The same turns and mirrors carry the whole set onto itself and the rows of a family onto each other. Which other rows belong to the same family as each row named below? List them in the order they appear above.
These 32 rows form 4 families of 8 rows each.
k367: [  5.0   9.3   4.4   4.8 -22.8   4.3  -4.1  14.1 -20.3  10.9  -3.1  -5.7
  -6.7 -23.8 -27.3   0.3   3.6   7.9]
k696: [ -1.5 -19.7  -5.1   0.0 -12.3  -3.6   2.6  -1.2   0.4  -3.8  -2.7  12.2
   8.9   6.7 -13.3   4.5  -5.6 -16.7]
k259: [  0.3   2.3   9.0   8.7 -19.3  11.3  -7.1  -4.8 -15.4  23.6  -9.8  -9.5
  20.8  -4.0 -31.5   3.1  10.1  -4.9]
k816: [ -2.2 -16.0  -8.0  -2.8  -8.6   1.1   5.8  -5.7   8.2  -4.3  -6.2  13.3
   7.5   4.5 -15.6   4.1  -6.6 -14.7]
k84: [  0.3   1.5  -6.3  -6.2  -4.7  -3.4 -14.9 -10.0  14.2   3.8  -5.1   2.8
  14.7   0.0 -16.1   8.2  -8.3  -3.5]
k926: [  7.4   6.5  18.8   6.4 -29.7  13.5 -13.9   0.6  -5.6  11.5 -12.0  -4.4
  11.1 -18.2 -22.9 -14.6   3.6   4.2]
k448: [  7.9   6.6   4.1   8.2 -19.3  10.9  -3.4  13.1 -18.8  10.1  -3.2  -7.7
 -10.8 -18.6 -27.1  -8.8  -1.9   8.3]
k600: [ -2.5 -22.1  -8.3   2.8 -11.7  -2.7   4.9  -3.7   7.4  -2.9  -4.2  12.6
  12.2   1.6 -17.5   4.6  -4.4 -14.9]
k70: [  2.9  -1.8 -10.1  -7.6  -2.9  -1.0  -9.4 -11.3  13.7  -1.9  -6.7   9.4
   7.8  -1.4 -16.3   9.8  -7.2  -6.3]
k144: [  3.0   5.4   1.3   3.5 -10.2  -6.4   0.3  -6.7  18.7  -3.3  -6.9  17.5
  -5.3  -2.8 -12.8   0.9 -13.6  -3.8]
k199: [ -5.9   3.9  -0.4   2.1   2.5  -4.3   8.3   5.9  -2.6 -13.2  -8.6   7.8
  -8.4   1.7 -20.1   6.2 -10.5  -7.2]
k895: [  5.0 -10.9   6.2  15.5 -23.8   6.3   9.8   4.8 -24.5  24.0   0.6  -1.1
   4.6  -4.3 -30.6  -2.9  -1.8   1.3]
k806: [ -5.8   5.3   4.7   4.8 -20.5   9.6  -2.6  -2.2 -14.3  22.9  -5.7  -8.0
  21.3 -13.0 -34.6   9.1  11.8  -3.8]
k506: [  2.8  -2.4  12.1  10.0 -31.1   7.9   7.8   5.6 -22.3  25.6   1.2   3.3
   5.5 -10.0 -31.0  -0.2   0.5   0.6]
k919: [ -0.6   7.2  11.1   5.1 -17.7  12.8  -1.7  -2.3 -15.9  22.3 -12.0  -8.9
  20.9  -9.4 -29.3   7.0  10.6  -3.4]
k530: [ -8.2  -3.5  -0.7   1.1  -0.8  -5.7   8.8  10.4   1.3  -9.1  -6.2   3.8
  -8.8   2.6 -19.8   3.4 -12.6  -5.5]
k269: [  2.8   2.9 -11.1  -3.3  -1.2  -3.3 -13.1 -10.7  13.1   0.7  -7.9   6.5
  12.3  -7.0 -20.3   9.5  -6.3  -5.2]
k803: [  1.1   7.5   6.8   6.4  -7.6  -4.7   1.0  -6.8  19.8  -4.9  -4.0  15.2
   1.1  -7.4 -13.0  -4.5 -16.5   0.9]
k39: [  4.8   6.5   1.6   3.9 -21.9  10.4  -3.7  16.8 -19.4  17.0  -0.9  -6.5
  -8.1 -20.0 -24.8  -3.9  -1.8   6.6]
k762: [ -7.1   0.8  -5.2   0.1  -0.7  -2.3   6.5   3.4   6.6  -6.7 -10.5  11.3
  -9.8   3.2 -21.6   7.1 -11.3 -10.9]
k874: [  6.6   3.2  18.3   0.5 -31.6  15.7  -6.2   1.2 -11.7  12.9  -6.8  -0.8
  10.5 -22.1 -23.8  -7.2   4.9   4.9]
k190: [  7.2   2.9  19.5   2.6 -32.3   8.2  -7.7   0.6  -6.5   8.8  -9.8   0.1
  15.1 -25.7 -24.1  -8.7   5.9   5.8]
k752: [ -2.1 -22.5  -4.4  -3.6  -9.2  -6.5   5.2  -2.9   2.1  -0.2  -1.4   7.1
  10.4   8.7 -16.1   7.3  -6.8 -11.3]
k242: [  7.9   4.9  20.3   1.9 -33.0  10.5 -10.2   5.5  -9.0  11.8 -12.1  -0.4
  10.7 -20.3 -18.6 -10.4   5.6   0.8]
k891: [  2.4  -7.2   7.5  12.1 -23.8   8.1  13.4   4.8 -20.3  27.7   2.8   1.1
   8.2 -10.4 -27.5  -1.1  -2.6   2.3]
k823: [  0.5  -9.3   7.7  12.8 -30.2   0.9  10.9   7.3 -21.9  23.3   1.6   5.2
   6.4 -11.4 -30.6   0.7  -1.6  -0.2]
k246: [  7.1   8.7   7.0   3.8 -25.3  11.2  -2.4   9.5 -22.3  15.8  -1.1  -4.6
  -5.8 -20.2 -27.4   0.4   2.7   9.2]
k641: [  3.8   4.2   5.9   8.6 -11.8  -8.9  -0.1  -4.0  18.5  -5.8  -8.2  17.6
  -2.6  -9.3 -12.7  -2.4 -10.7  -1.1]
k951: [ -3.4   5.8  10.3   3.7 -24.6  15.9  -2.7   0.2 -17.6  21.8  -5.4  -7.4
  15.9 -12.2 -33.0   4.5  11.2  -2.9]
k24: [ -0.3   1.3 -12.7  -3.9  -4.6   0.3 -14.7  -9.9  13.2   3.6  -2.0   6.8
  12.3  -2.3 -16.9   6.6  -9.8  -8.7]
k665: [  0.1   8.5   9.5   3.0 -10.6  -7.1  -2.2  -2.0  18.7  -4.8  -6.2   8.5
  -2.6  -5.3 -11.7  -3.6 -15.9   2.3]
k59: [ -8.2  -1.4  -7.6   5.0  -1.3  -5.9   5.8   9.3   0.8  -8.5 -10.1   9.8
  -9.1  -1.9 -24.5   6.8  -8.3 -11.5]

Same family as k665: k259, k84, k926, k448, k895, k530, k752
Same family as k951: k816, k70, k144, k506, k762, k874, k246
Same family as k641: k367, k600, k806, k269, k190, k823, k59
Same family as k696: k199, k919, k803, k39, k242, k891, k24

The same turns and mirrors carry the whole set onto itself and the rows of a family onto each other. Which other rows belong to the same family as each row named below? List them in the order they appear above.
These 36 rows form 9 families of 4 rows each.
k35: [-5.5 18.3 10.4 -0.8 12.2 21.5  6.4 19.3 -9.0]
k807: [ -4.6  18.6  16.6   6.6   4.3  17.8   7.2  17.2 -11.3]
k386: [-10.1  18.8   1.4   5.0 -22.2  10.0  -1.5   9.2  -4.8]
k824: [-17.7  -4.8  -1.1 -11.9   8.0  11.4  17.7  18.6  -5.6]
k20: [-21.1   4.6   1.9 -15.1  12.6  10.2  13.0  17.2  -2.6]
k260: [ -2.3  13.5  18.3   0.6  11.0  13.6   6.2  16.8 -13.1]
k375: [ -3.4  17.4   0.1  -2.1 -22.3   8.0  -4.2  17.9  -3.6]
k662: [  4.0  16.1  -1.2   6.7 -20.2  10.9   3.1  10.3  -5.5]
k296: [-20.4  -4.4   4.2 -11.5  12.1   7.8  13.8  11.4  -2.7]
k918: [ -5.8   1.8  -3.1 -24.8 -17.5  10.9   6.0  -0.4  -4.7]
k363: [ -1.8  15.9   1.8   4.3 -21.8  15.7  -2.8   5.5  -5.2]
k148: [ -8.0   6.6   4.2 -25.1 -15.5   9.7   2.1  -3.3   0.3]
k392: [ -0.9  12.6  12.2   7.1   9.3  12.4  11.6  17.4 -12.1]
k173: [ -0.7  17.3   1.3   4.9 -21.8   4.7   1.5  11.6  -6.5]
k36: [ 4.3 11.1 12.0  1.8  9.7 19.4  9.6 19.5 -9.7]
k626: [ -9.3  -0.9  -0.9 -25.2 -13.8   9.0   9.3   4.9   4.8]
k160: [ -8.5   0.2   0.1 -26.6 -16.8  13.1   2.3   4.8  -0.9]
k561: [ -5.3   0.9  -5.4 -20.5 -15.5   7.6   2.3  -2.5   0.3]
k921: [  0.9  18.3   3.2   6.3 -19.9  15.3   1.5  14.6  -2.8]
k741: [-23.5  -2.1   2.6 -11.9   9.0  14.6  13.5  14.9 -12.5]
k646: [ -3.3  15.6  -6.1   3.7 -22.1  14.6   1.4  10.6  -2.3]
k885: [ -4.9  12.8  15.7   8.0   7.4  17.8   4.7  13.0 -12.9]
k790: [-15.6  -3.8   0.6 -15.1  10.4  15.8  18.0  10.7 -10.1]
k899: [ -2.8  19.6   9.5   2.9   8.6  22.2   8.7  16.6 -10.5]
k861: [ -2.7  12.2  11.0   5.5  10.9  16.6   6.0  14.9 -16.5]
k247: [-18.3  -4.1   3.0 -13.7  12.7   9.4  13.8  10.4 -11.0]
k159: [ -2.3  15.8   5.2   3.5 -21.8   8.4  -3.8  16.7  -4.6]
k399: [-23.0  -1.7   5.5 -20.1   6.3  12.3  16.3  10.5  -4.9]
k419: [-20.6   2.0   2.0 -16.0  11.4   8.3  16.5  13.0  -1.8]
k630: [ -2.5  12.5  12.3   6.2   9.7  23.9   6.2  13.8 -11.5]
k736: [ -4.5  -0.7  -5.0 -22.6 -15.3   7.6   9.1   0.0   0.4]
k393: [ -6.2   5.8  -2.2 -26.2 -18.4  11.5  -0.4   8.1   0.0]
k408: [ -9.0   1.2   0.7 -19.8 -17.1   4.2   3.0  -1.6   3.4]
k420: [ -0.1  15.2  -2.1   4.8 -19.5   8.3  -2.8   6.5  -4.0]
k942: [ -1.5   5.5  -0.9 -21.5 -15.1   4.9   3.5   1.9   5.9]
k960: [-21.4  -5.6   5.6 -15.1   9.5  11.1  13.0   6.8  -7.1]

Same family as k626: k807, k921, k399
Same family as k36: k386, k824, k148
Same family as k35: k20, k375, k393
Same family as k741: k260, k646, k942
Same family as k960: k662, k885, k736
Same family as k160: k899, k159, k419

The same turns and mirrors carry the whole set onto itself and the rows of a family onto each other. Which other rows belong to the same family as each row named below? List them in the order they appear above.
These 32 rows form 4 families of 8 rows each.
k276: [-16.1  -7.9   0.8  15.0 -10.1   7.4  -4.6   1.3  -4.9  11.8  13.4  -7.9
  12.2   5.4   9.2  -5.5  15.7 -10.8   8.1 -17.3  -3.0  -9.6]
k981: [ 11.9  -7.8   6.1  10.2   1.6  -9.3   8.6   3.4   8.0  10.5 -10.2   4.7
   4.5  25.3  21.8  -0.5 -13.9   0.7  -1.2  -8.6   0.7   2.2]
k834: [-12.9 -17.8   5.9  -0.6   0.5   0.2 -11.3  -4.0  -4.7   4.9  21.7  -5.5
   5.3 -14.9 -11.5  -0.5  -3.7  -0.6   5.7 -10.1  -5.1 -13.7]
k602: [ -7.7  -9.7  -5.3  -0.9   6.8  -5.0  -0.2  -3.5   6.1   7.2  10.5  -7.1
   8.5 -24.8  22.2  -4.7 -14.8   4.8   8.7   6.9   4.8  -4.2]
k26: [  2.0  -8.2 -10.6   6.1  -1.8  -7.2   4.1   2.8   1.4  13.9  11.6 -11.4
  18.4   2.0  29.0 -16.3   4.3 -10.1   9.2  -4.2  -6.2  -2.8]
k570: [  6.3 -14.5   3.3   3.1  -2.7 -13.4   9.5  -7.5  12.6  -0.2   2.2   4.6
  -9.2 -11.1  10.5   4.4 -24.8  12.0  -2.8  -0.6   0.9  12.8]
k757: [ -1.7  -4.6  10.6  14.1 -20.6  -6.0   6.0  -3.8 -11.4  -2.5   1.3  -7.7
  -4.3  13.8  -8.6  -0.4   3.3  -7.7   0.3 -21.0  -8.9   6.6]
k831: [-23.8  -8.7  10.0  11.2  -4.0   1.3  -9.0  -1.1 -14.2  -4.2   6.4  -5.7
   6.1 -19.8  -2.6   1.5   0.0   1.1   5.8  -5.6  -0.9  -1.7]
k359: [-18.7  -5.0  10.3   4.2  -4.8   8.0  -9.8  -2.4  -6.0  -5.6  11.7  -5.0
   7.7 -24.5   4.1  -3.2  -6.2   3.6   8.6  -0.7   0.4  -8.9]
k426: [ 17.5 -14.7  -6.0   1.0  -7.7 -13.8  16.3  -3.0   6.3  10.5   0.7   8.1
   3.6  20.3  15.7  -1.3   1.7  -3.5  -4.9 -10.5  -9.9   5.8]
k127: [  0.9  -7.8 -14.7  -1.7   2.9  -5.8   7.9   1.1   4.4  15.5  11.7  -2.1
  19.4   3.7  22.4  -8.3  11.8  -5.7   3.1  -5.5  -2.0 -11.4]
k636: [ -7.0 -20.6   8.7   7.1  -1.7  -7.8  -7.5  -0.3   1.6  -3.8  11.9   5.8
  -3.7  -5.4 -20.3   2.0 -13.1  10.4  -3.7 -15.2  -7.7   2.5]
k857: [ -9.8 -13.5  -4.8  -3.3   7.9  -4.7   5.4   1.7  11.0   9.1  10.6  -3.9
  13.7 -12.3  25.1  -1.4 -14.0   7.8   1.6  14.8   3.0   2.2]
k98: [  1.4 -11.2  12.1   8.6   9.3 -12.1   7.2  -1.9  13.6   4.3  -2.3   7.7
   4.5   2.1  15.7   8.7 -22.3  15.3  -5.6  -2.2  13.3  -1.9]
k401: [-25.1 -10.3   5.3   9.8  -4.2   7.9 -11.8  -1.9   1.0   2.1   8.0  -3.4
   6.4 -15.9   0.9   5.4  -6.9   7.4  11.6  -6.3   7.6  -8.6]
k152: [ -7.5  -8.8 -10.3  -5.2  10.5  -4.6   0.8  -1.7   8.7   5.0   5.7   2.8
  13.3 -18.5  13.2   1.9  -8.3  12.3   6.0   5.3   7.5 -10.2]
k802: [ 13.1  -9.4  -4.7  -1.5  -8.8 -10.8  21.0   0.4  13.3  10.7   4.9  -3.9
   3.4  19.1  19.4  -5.2  -9.7   0.0  -6.1  -1.6  -4.0  11.5]
k121: [  3.7  -3.8   1.8   2.6   2.4  -3.0   5.7   0.9   2.0  18.6   1.1  -6.5
  14.0  15.0  30.9  -4.0  -4.7 -10.8   6.6  -2.9   3.0 -13.1]
k47: [ -1.3 -16.6   8.7  16.5 -22.3  -1.5   3.1  -3.2  -4.1   6.5   2.7   1.5
  -3.9  22.0   1.9   3.3   4.3  -7.8   1.1 -22.4  -9.4   6.9]
k321: [ -3.8  -6.7   9.0   1.2  11.0  -5.4   5.0  -4.3   5.6  12.4   9.3  -4.8
  12.2  -6.4  23.9   7.2 -11.9   2.9   2.1   2.3  15.1 -15.4]
k278: [-11.0  -6.6  13.9  11.1 -10.5  -1.3  -2.6  -2.7  -8.2  -8.2  -3.3   0.8
 -12.2  -8.5 -10.6   5.4  -9.4   3.3  -3.8 -12.1  -3.7  12.7]
k732: [ -4.2 -11.1  17.9   8.0 -13.9  -2.1   1.0  -6.3   0.5 -13.0   3.8   5.6
  -9.8  -9.0  -6.0   5.7 -16.3  11.5  -3.8  -7.9  -3.6   8.1]
k782: [  8.5 -15.9  -3.7  -3.4   0.2 -12.9   9.3  -6.3  11.4   0.3  -5.0  13.2
  -3.0   0.0   6.7  11.1 -18.7  14.8  -3.1   0.9   0.6   7.5]
k749: [ -8.6  -3.7   4.1  11.4 -14.7   4.7  -2.2   4.1 -11.0   2.7  12.5  -9.0
  17.4   3.9  12.7 -16.0  11.8 -11.9   8.2 -11.7 -11.0  -8.6]
k105: [-12.6  -5.8   6.2  14.4 -13.6  -3.2  -2.5  -0.4 -17.9   1.4  11.0 -14.1
  14.5   0.8   0.6  -4.5  11.8 -10.8   7.4 -14.8  -6.4  -5.5]
k958: [  5.3  -7.3  13.2  13.9 -23.0  -5.3   8.0  -0.2  -4.1  -3.6   4.9   0.8
  -1.8  17.6   2.5  -7.2   0.5  -3.5  -4.0 -19.6 -13.7  10.0]
k225: [ -7.5 -17.2  12.5   9.9 -15.3  -0.8  -5.3  -7.3   2.1  -3.8  -3.5   7.6
 -10.3   1.0  -6.6  15.0 -15.7  11.3   4.0 -11.9   1.4   8.8]
k940: [ 16.6 -13.9  -2.2  10.1 -10.1 -16.8  15.9  -1.0   8.6   7.2   2.3   0.4
   1.8  16.9  18.2  -7.6  -6.2  -3.3  -3.3 -12.5  -9.2  14.3]
k453: [  1.3 -18.7   2.5   7.4 -10.4  -5.8  -6.3   3.0  -2.2   1.3   2.4   4.0
  -0.8  15.5 -14.8  -7.2  -5.1  -3.6   0.3 -22.4 -19.1   5.6]
k621: [  0.9 -11.6  -8.9  -0.7  -2.6  -9.0  13.5   2.6   7.0  15.4  14.3 -11.1
  22.7   8.3  27.8 -10.2  -0.9  -2.7   4.9   5.1  -0.5  -1.5]
k271: [ -3.7 -13.6  -0.1  -0.9  -8.4   1.1 -10.1   0.9 -10.4  11.0  13.9  -8.4
   6.8   6.6  -6.9  -9.8   4.3 -14.7  10.3 -15.9 -16.7 -10.2]
k703: [  3.6 -12.1  -0.7  -3.9   1.3  -6.9  13.5  -1.3  15.7   5.2   0.5   5.1
  -4.1  -1.8  15.2   2.3 -22.3  11.6  -7.5   7.7   1.5  13.3]

Same family as k958: k602, k26, k570, k359, k732, k749, k940
Same family as k831: k757, k857, k802, k278, k105, k621, k703
Same family as k636: k981, k834, k98, k121, k321, k453, k271

